One vector is turned by the same rotation once a step. Each row is the vector after some number of steps, and that number follows the row.
The counts run from 0 to 404.
[ 82 191 137 128 113 131 139 162 102 149 106 186  78 119 143 150  95 152
 111 137 180 152 139 152  87  98 147 162 131 142 153  74 105 100 142 144
 160 153 138 119 126 136 110 112 105 138  88 106 158 126  87 131 136 158
 130 164 109 100 149 110 124 172 142 139 112 116  86 135  89 134 133 133] -> 83
[ 86 146 149 107 106 119 137 170 110 145 100 191  83 130 139 147  88 131
 134 134 147 161 144 149  94 128 177 173 115 129 149  63 111  95 168 154
 172 156 136 108 108 127 128 101 106 126 109  99 146 110 128 141 169 151
 144 157 111  91 121  94 114 153 161 122 110 114  82 141  96 143 132 133] -> 390
[ 96 156 156  94 123 157 142 137 116 132  90 179  88 100 111 157 110 136
 113 136 181 176 133 132 114 123 178 166 107 105 149  84 108 119 151 150
 161 155 125 115 103 141 127 118 123 114 115 118 159  90 115 156 193 164
 148 159 117 119 131 111 143 175 131 143 115  81 108 147 106 144 145 139] -> 211
[ 99 170 144 123  94 146 137 158 131 148 110 177 109 111 108 134 110 135
 146 115 187 148 137 160  96  97 145 166 101 119 164  81  87  81 152 144
 152 141 149 127 119 147 122 133 103 115  81  89 161 119  97 157 173 178
 150 173 101 116 148 115 128 153 123 148 118 131 105 142 100 119 117 133] -> 19
[ 84 150 142 105 126 135 131 132 138 144 104 173  92 112 116 138 109 146
  99 133 163 155 137 147 102 124 173 170  94 110 145  59  84  92 170 136
 160 159 147 113 108 151 135 113 100 107 108 126 157  97 125 135 188 181
 173 175 125 114 140 110 121 175 143 145 128 115 113 139 123 121 141 133] -> 167
[ 92 160 155 112 105 150 146 166 131 140 105 184 114 117 101 131 108 137
 139 136 182 160 142 165  92 117 149 172 102 116 159  80  84  69 156 156
 161 152 134 128 114 144 132 131 119 123  88  96 158 107 125 145 182 184
 140 165  94 124 141 116 121 165 123 154 122 134 117 132  97 130 127 133] -> 28
[108 174 158 129 107 134 143 149 109 136 106 172  86  97 115 156 105 130
 123 120 184 167 135 133 100  95 155 155 117 106 159  85 108 121 161 134
 162 145 155 114 115 139 116 124 112 130  90  90 166 105  81 163 168 157
 155 165 114 112 149 113 153 169 136 135 108  80  89 156 103 130 132 134] -> 222
[ 83 150 116  94 108 147 149 156 109 152 109 184  88 121 106 147 104 142
  99 149 173 161 148 163 121 119 178 178 108 134 138  69  97  84 147 173
 134 151 128 137 117 140 133 107 123 118  90 108 148 110 133 123 169 177
 141 154 109 120 131 100 119 167 126 147 130 143 105 127  91 141 124 139] -> 324
[ 89 160 141 108 102 153 143 156 105 135  89 161  82 105 116 183 100 135
 120 115 169 164 159 131 124  95 155 157 135 128 159  72 105 114 149 153
 148 149 131 127 116 129 130 123 101 125  97 100 152 121 108 170 189 157
 153 165 114 120 143 100 146 162 132 138 126  93  77 144  98 141 125 155] -> 242
[ 87 156 150 103 108 142 145 162 106 142  99 165  88 102 117 183  99 144
 117 111 166 172 155 129 115 115 160 163 128 133 162  76 112 119 151 151
 153 154 126 121 116 134 128 125 105 140  96  99 157 114 114 168 183 156
 149 163 116 114 142  97 145 169 133 143 123  90  84 148  92 144 134 157] -> 238
[100 158 140 116 119 110 126 154 118 154 113 183  90 101 108 118 111 140
 104 131 166 154 145 145  94 113 168 161  98 105 143  63  88  98 183 132
 154 148 158 113 117 143 139 103  99 121 104 100 171  99 121 142 166 169
 175 160 137  88 130 107 118 172 151 126 114 120 101 135 110 137 137 123] -> 161
[ 83 167 113 120 106 152 140 138 118 149 109 164  91 118 106 150 105 144
  98 134 186 146 141 159 114  90 153 175 109 127 146  68  83  79 140 158
 133 139 147 132 119 148 131 123 109 111  80 101 148 122 104 125 172 179
 147 173 108 134 153 108 125 160 122 154 124 138  96 127  99 118 114 145] -> 310
[100 174 145 119 119 137 141 173 105 139 114 172 100  90 110 153 106 128
 120 114 193 158 149 139 105  93 141 162 116 104 155  90  97  80 171 158
 156 141 131 136 100 137 124 127 135 131  98  66 176 111 122 113 170 152
 145 149 121 123 141 103 140 170 132 138 102 122  96 120  87 142 126 144] -> 274
[ 95 167 140  91 121 143 135 172  98 138 105 173  96  90 117 156 107 136
 111 112 194 162 154 137 126  97 155 166 114 121 146  86 103  89 157 173
 137 144 112 137 103 142 128 119 127 131 103  81 174 117 134 127 172 152
 140 146 123 116 124  97 127 171 129 142 109 125  92 117  82 151 131 154] -> 277
[102 151 126 125 108 121 139 154 134 149 116 178  85  99 123 144 104 137
 107 119 164 164 137 145 104 111 172 150 113 113 161  62  81 112 172 128
 145 157 159 123 129 141 126 108  90 117  96 112 156  99 111 147 163 175
 190 164 123  93 143 105 131 167 143 138 118 109  96 158 120 128 135 127] -> 174
[ 99 174 143 115 136 119 125 148 113 149 115 179  86 103 132 125 108 140
 105 127 183 143 136 142  90 111 164 170  98  99 135  72  87  82 179 136
 168 156 149 117 103 144 130 105 118 112 113 101 169 106 123 104 162 158
 160 157 136  97 130 107 111 169 152 134 105 122  99 124 111 136 141 126] -> 140
[ 91 174 141 127 125 119 135 171 107 142 113 183  78 114 139 142  94 135
 112 137 170 146 139 144  90 113 158 167 127 113 141  67  89  78 175 142
 173 160 141 126 100 123 131 105 125 126 115  98 157 107 134  92 153 152
 154 150 127  98 132 102 116 166 158 128 113 125  90 127 104 137 137 124] -> 118
[ 92 165 126 101 114 140 121 127 117 145  98 170  71 109 122 129 119 145
 102 131 172 140 142 142 121  93 172 163 109 107 136  59  80 107 158 140
 140 147 150 114 111 146 140  98  85  98 111 119 155 110 102 150 174 170
 173 168 136  92 129 107 115 161 147 130 121 120  89 131 117 131 136 132] -> 155
[102 182 125 121 114 133 135 161 104 149 118 167  93  89 110 142 111 136
 109 112 196 151 147 149 106  80 141 163 110 121 149  83  93  91 158 158
 134 131 141 137 118 146 124 117 110 131  82  70 176 128 102 128 156 159
 149 157 119 117 142 108 129 165 126 138 107 135  89 124  87 135 120 138] -> 291
[ 88 169 117 127 105 133 142 148 120 157 123 165  95 109 115 145 102 143
 102 125 185 150 141 161 103  98 145 170 107 132 153  72  87  81 152 153
 137 143 156 130 126 152 122 123 109 127  72  90 158 126 105 119 158 178
 151 170 105 129 158 107 127 161 122 153 122 142  99 136  99 122 118 141] -> 309
[107 161 140 112  88 138 143 177 122 147 106 187 104 111 100 130 108 132
 143 120 181 157 154 161 107  96 153 160 105 122 159  80  86  94 156 154
 141 136 135 126 128 139 130 120  97 126  81  85 166 117 109 169 165 167
 147 156 104  96 136 108 123 157 132 135 118 137  96 138  86 139 117 133] -> 22
[ 90 180 127 104 115 159 129 133 106 140  97 162  93 110 100 139 116 140
 111 133 199 141 149 147 119  78 146 173 105 115 136  81  85  78 144 160
 137 135 132 136 101 150 137 120 120 114  93  89 169 123 109 132 180 167
 141 167 114 132 143 110 126 160 123 139 117 136  90 110  92 130 118 148] -> 293
[ 94 166 153 103 119 161 142 133 118 132  96 168  87 103 120 166 109 141
 110 128 181 170 130 134 110 118 173 165 108 113 153  80 106 122 147 148
 154 157 132 108 106 147 117 123 118 113 114 121 154  99 101 156 190 168
 151 172 116 124 140 108 148 173 126 149 118  74 105 152 110 133 139 147] -> 215
[ 81 194 136 137 116 141 142 150 106 147 104 180  80 126 140 151  94 150
 115 141 183 142 131 153  82  94 143 166 128 131 150  75  95  89 139 139
 168 156 145 118 117 138 116 113 114 126  94 113 149 127  87 122 145 163
 126 174 103 117 154 116 128 163 140 144 116 112  93 132  96 121 130 135] -> 84
[ 85 154 149 108 110 138 139 141 117 141  98 179  86 137 130 138  94 125
 137 152 156 142 138 148  90 126 172 178 108 111 139  62 100  76 162 147
 181 154 144 108  92 125 136 108 115 105 113 109 138 108 119 135 191 160
 135 168 109 111 131 103 117 148 149 129 115 111  88 132 105 130 128 134] -> 388
[ 79 187 149 111 126 152 140 149 105 144  96 187  87 127 128 145  99 154
 111 154 189 150 131 155  86 113 152 178 112 133 140  77 103  85 136 153
 173 159 125 118 108 140 116 118 130 126 103 116 152 112 106 121 157 166
 115 168 105 125 143 117 123 175 136 148 119 114 107 124  92 131 138 139] -> 76
[105 145 122 107 102 141 138 142 125 144  91 177  71 107 110 139 111 137
 112 134 164 164 145 151 125 101 181 153 118 109 146  62  77 116 161 139
 132 152 146 122 119 133 137 104  92 103 106 119 148  96 113 161 179 174
 181 162 124  90 133 107 129 165 143 132 122 109  93 152 119 135 132 130] -> 177
[110 168 140 115  99 145 154 184 110 143 106 203  93 113 107 135 101 136
 138 144 189 174 146 169 103 103 157 159 121 120 153  87  89  94 149 157
 146 149 122 134 123 121 123 116 126 132  91  94 162 104 118 143 148 166
 132 143  98  92 131 112 126 173 134 134 109 133 108 138  85 150 124 119] -> 48
[ 99 179 138 122 109 142 154 179 112 148 111 198  92 111 138 155  99 149
 123 125 193 175 130 160  96 107 160 163 120 137 161  90 103 102 138 159
 148 161 121 129 126 133 105 117 125 133  91 108 163 110 110 125 140 167
 135 146  93 102 136 109 126 175 129 153 110 120 108 146  88 140 136 129] -> 57
[ 93 173 135 107 118 132 137 169 105 148 119 174  96  87 128 165 104 145
 106 100 195 163 147 139 116  94 148 166 112 135 154  88 107  96 154 167
 137 149 121 134 111 151 119 117 119 137  88  84 178 124 123 119 160 156
 152 147 119 119 136  96 125 169 124 151 107 125  96 127  88 141 133 156] -> 282
[ 79 157 134 104  96 141 131 136 105 148  98 181  73 135 144 153  93 138
 116 136 160 149 132 150 109 115 187 182 114 140 141  61 115 103 141 155
 155 150 141 105 109 137 120  98  99 106  99 123 135 120  96 153 170 159
 141 172 105 100 131  98 118 143 144 137 113 111  80 138 101 132 124 139] -> 376
[ 94 163 137 125  99 119 138 154 109 148 107 186  82 129 136 137  88 123
 132 138 156 152 137 150  88 107 169 174 114 122 149  65 106  93 164 141
 169 144 159 108 114 125 122  99 101 122  95  92 148 114  92 144 156 152
 146 167 106  93 135 102 122 141 154 117 102 118  74 147  95 127 123 121] -> 382
[116 155 139 130 112 138 150 153 131 135 117 175  82  95 125 155 109 128
 114 118 180 176 127 142 103 112 174 153 115 105 163  78  95 122 166 135
 152 163 154 119 122 134 109 117 115 115  99 112 164  90 104 138 166 170
 181 159 109 104 147 108 145 172 133 146 108  96 105 170 116 131 136 122] -> 196
[ 83 176 134 108 120 160 137 140 113 142 107 161  94  98 128 164 108 144
 104 106 201 148 136 139 115  90 146 174 110 123 149  83  92  84 141 162
 142 149 128 132 100 154 120 129 122 115  98  97 164 126 112 118 183 170
 147 168 113 141 146 105 130 165 113 158 114 123  99 125  95 127 128 155] -> 284
[ 98 163 129 112 107 152 143 167 102 137 105 164  83  96 130 183 101 131
 117  99 180 166 156 137 128  88 152 157 139 127 158  80  94 103 148 166
 134 147 119 137 107 127 123 122 113 121  99  87 160 126 118 139 172 153
 155 152 115 116 135  94 136 163 131 144 113 113  77 135  93 142 127 154] -> 264
[ 80 170 130 114 125 147 133 141 119 141 103 170  71 118 156 159 102 144
  98 127 175 140 131 146 106 111 171 174 125 119 135  65  85  83 150 151
 159 170 130 125  96 138 130 108 116  99 121 126 150 112 132  94 169 163
 160 161 121 113 130  97 114 161 146 146 118 120  94 126 112 132 143 141] -> 124
